In the rows, zero is written as 128.
One turn moves each row of this set onto another row. After a few examples, where does it send each row asked below?
q_319: 99,124,125,136,119,143,116,157,109,112,117,139,120,114,111,135,104,123,134,114,132,107,140,113,143,140,131
q_650: 94,136,152,113,109,162,147,160,138,161,126,137,116,126,120,116,123,138,174,101,145,124,124,144,132,132,127
q_985: 113,143,195,120,112,133,136,142,129,117,125,108,117,116,142,121,95,156,126,106,163,134,137,128,129,155,142
q_476: 116,155,167,144,126,137,134,146,143,113,122,126,181,107,172,112,148,108,140,98,147,129,111,120,141,160,121
q_42: 120,144,172,109,110,133,129,129,128,118,128,106,108,127,146,112,85,161,131,117,146,150,143,134,137,164,140
q_554: 118,117,160,124,121,117,102,142,139,126,122,135,128,119,134,109,150,98,155,111,191,158,115,152,126,154,120
q_131: 101,144,153,114,113,169,155,162,127,161,127,137,126,131,128,130,139,125,157,113,147,108,124,153,136,135,151
q_302: 139,139,171,105,106,136,137,122,100,124,128,129,128,119,154,126,106,140,119,116,135,126,153,153,140,151,157
q_193: 110,132,159,139,118,175,136,145,115,106,117,132,102,123,131,128,130,114,123,125,112,107,134,128,149,161,155
q_892: 126,147,155,104,111,134,128,121,108,114,126,116,120,132,149,119,88,151,125,128,141,141,150,147,140,159,159
q_45: 132,148,156,121,127,133,90,123,132,121,115,138,117,130,144,94,146,103,147,137,176,163,120,156,126,168,121
q_710: 111,151,122,107,116,166,140,159,123,169,132,130,131,137,132,134,129,131,150,128,141,114,134,152,141,142,148
q_447: 119,154,128,134,125,124,120,141,122,116,123,134,195,112,168,119,134,107,139,105,144,128,123,125,143,152,124
q_626: 123,158,128,128,136,117,132,157,152,109,133,125,144,94,115,113,157,124,138,127,150,153,114,113,118,143,108
q_679: 130,158,133,119,130,137,147,128,153,94,132,128,125,112,129,95,166,116,145,137,120,170,113,136,129,157,128
q_897: 133,117,162,121,120,121,109,141,132,135,127,136,135,118,141,120,165,90,145,117,182,146,119,158,129,156,130
q_273: 130,150,107,113,128,124,140,127,132,96,132,143,142,108,122,105,158,108,146,135,119,161,122,140,131,144,134
q_222: 117,133,177,116,109,120,132,150,116,128,129,115,135,109,139,134,95,150,123,102,167,122,145,128,132,143,142
q_165: 115,128,148,132,117,163,116,150,138,129,125,121,93,113,126,121,115,134,132,116,111,124,139,107,148,167,107
q_810: 117,139,160,127,127,124,92,134,137,116,115,138,121,126,133,98,139,103,154,127,190,162,114,149,123,158,123
q_272: 134,158,130,125,128,126,141,138,119,100,125,154,154,93,121,112,167,102,137,130,128,140,122,138,123,130,134
q_957: 135,124,172,104,104,122,135,136,106,137,135,124,135,106,146,134,104,145,123,100,145,124,155,141,137,144,139
q_726: 108,144,173,150,123,171,122,156,118,111,110,139,104,109,126,124,122,123,126,119,127,100,134,112,137,149,131
q_455: 142,138,138,113,124,129,91,123,123,134,123,135,126,130,147,106,151,98,141,140,168,158,127,161,133,168,127
q_491: 106,144,149,132,121,130,131,138,160,114,129,112,166,116,167,103,132,121,153,94,142,152,110,116,145,174,107
q_914: 140,126,145,116,125,125,99,133,121,133,125,136,137,126,145,120,162,89,135,132,176,148,126,163,136,163,137
q_918: 121,165,133,103,117,176,132,147,128,172,128,131,114,135,138,117,126,141,152,131,128,125,135,149,138,151,129
q_577: 97,159,129,136,125,131,126,132,143,91,118,121,171,133,164,99,119,118,153,113,146,151,110,123,145,169,133
q_97: 117,165,152,136,123,148,132,116,132,95,113,136,165,125,177,92,135,107,150,114,126,146,114,138,147,166,135
q_716: 88,163,138,116,116,161,131,156,130,150,118,139,117,135,118,109,105,145,171,118,153,125,125,142,127,133,130
q_135: 101,134,116,135,124,156,116,154,122,110,122,118,110,130,119,133,107,129,124,135,128,117,140,114,151,162,140
q_542: 129,151,132,123,120,132,124,117,126,119,126,139,176,113,173,102,135,109,148,103,116,144,127,134,151,163,111
q_459: 104,182,150,118,118,180,131,149,125,154,114,141,111,136,131,107,118,141,159,132,141,122,127,145,129,144,135
q_426: 114,106,142,126,110,156,130,142,122,125,126,136,102,111,126,124,121,120,138,107,100,117,142,123,152,155,119
q_317: 139,153,148,127,130,124,138,148,138,115,133,143,147,82,123,112,172,111,140,116,132,143,120,123,118,135,106
q_91: 117,170,139,131,139,134,142,149,156,90,127,121,133,109,121,106,163,119,136,140,148,157,108,121,121,155,133

q_193 turns into q_426
q_892 turns into q_302
q_577 turns into q_97
And these:
q_455 turns into q_914
q_459 turns into q_918
q_626 turns into q_91

